Rotation paths and how fast each direction turns (deg/step):
Each turn is a multiple of 5 degrees from 10 to 175, or 0.
Each row of a path follows its step; steps can be skipped.
path 1
step 0: [-13 -16 -22 -33  -7  14 -30   8   3 -40  12  -4  -2  12 -13   2  -5   6
  22   2   0  -8  -4  -6   3  12  -9  21 -67  10]
step 1: [ -6 -21 -15  32  -8 -18 -35 -11 -12 -12 -23   0  18   9   9  -9  10  -5
   4  31   0 -25  -6  19 -24 -36  39  16  -3 -23]
step 2: [  4  -4  -5  -4 -20  15  13  25  22  36  14   9  37 -10  31 -22   2  12
  14   7 -40 -20   2 -11 -35   5  -6  15 -17   9]
step 4: [ -4 -23  24  -7 -27   2 -26  18  36 -21  -8   7 -21  -5  10  11  18 -42
  -9 -31 -18 -11 -10   2  13  -8  -9  21 -18  27]
step 5: [-22   0  26   9  21 -29   0  15 -31  -8 -12  15  16  13 -26  -6  -5 -29
 -11 -14  -3 -43   2 -21 -27   3  32   7  20  -4]
step 6: [ -9 -21  -2 -16  21  -6  30  43   9   1  48  28 -18 -11  21 -20  -1  12
  -7  10 -12 -18   0  -8  17  -8  13 -13 -32  -4]
step 7: [ -5  21  -7  -9  -6 -43   3 -21  21  10   5   6 -24  -9  20  -4 -28  -2
 -13 -15  17  16  17  14  -6 -29  49  18  20  -6]
step 8: [ -9  -1  34   5  -8  12   7 -17  28   8  -2   8 -29 -41  -3 -38  -4  -2
  24 -40 -12  -2  -2 -26   1  10 -19  20  -6 -16]
step 9: [ -3 -20  -4  -6  28   0  -1 -23  -9  -8  11 -15  -4  28 -26 -45 -10 -17
  -8 -19  11 -25  43   7   8  -3  -6 -20  36  -5]
step 10: [-18 -14 -17 -38   2  18   3  -3   3   4  48  26 -17   0  -8   8  33  -2
 -25 -12   4  -5 -18  31  -1   1 -22  25  -7 -25]
step 11: [-13  29 -21 -11  -1 -14   9 -30 -10 -30  -5  13  12 -33  -5  18 -13   2
  23  10  -4 -29   3  28  -3  -1  20   1  37 -32]
step 12: [ 25  -6 -25  17  24   0  13  26  28   7  -4  -7 -20 -22   3 -24   4   9
  36  -9 -37   6 -24  29  -8   4 -30  -8   4 -13]
[ -4   9  -4  -7  -1  -5   1   6   1  10   1  -4   4   5  -6   2  -1  -1
  -9 -15  -1   9  -5   4 -23  -1  -5  10   0   5]	135
[ -1  -1   1   5  -2   6   5  12  19   0  11   0  11 -11  -3   5   6  -2
   4  -5   5  -1   6   1   6   3 -10   4 -16  -1]	175
[  1   5 -15   9   7   3   0 -19  -1  -7   8   8   2   7   2   2   6   0
  15  -7   1   6  -2   7  -5   5 -10  -5  -1  -3]	25
[  3 -14   6  18  -3   3   6   8   2  -2  -8   6   0   8  -1  -6 -14   1
   1  -1   6  -9  -4   2 -11   1 -11  -1   5  -7]	100
[ -1   1  10  14   8 -10   3   8   1  -4   7  10 -10   3   0  13  -3   2
  -2  -9  -4  11   1 -12   1   3  10  -9  -2   8]	40
[  7 -10  11   1  -6  11  -7 -10  -3   1   9  -6   3   1  -1  -2  -1 -10
  -4 -11   1   6   4  -6   6   6  -8   3  13  13]	70
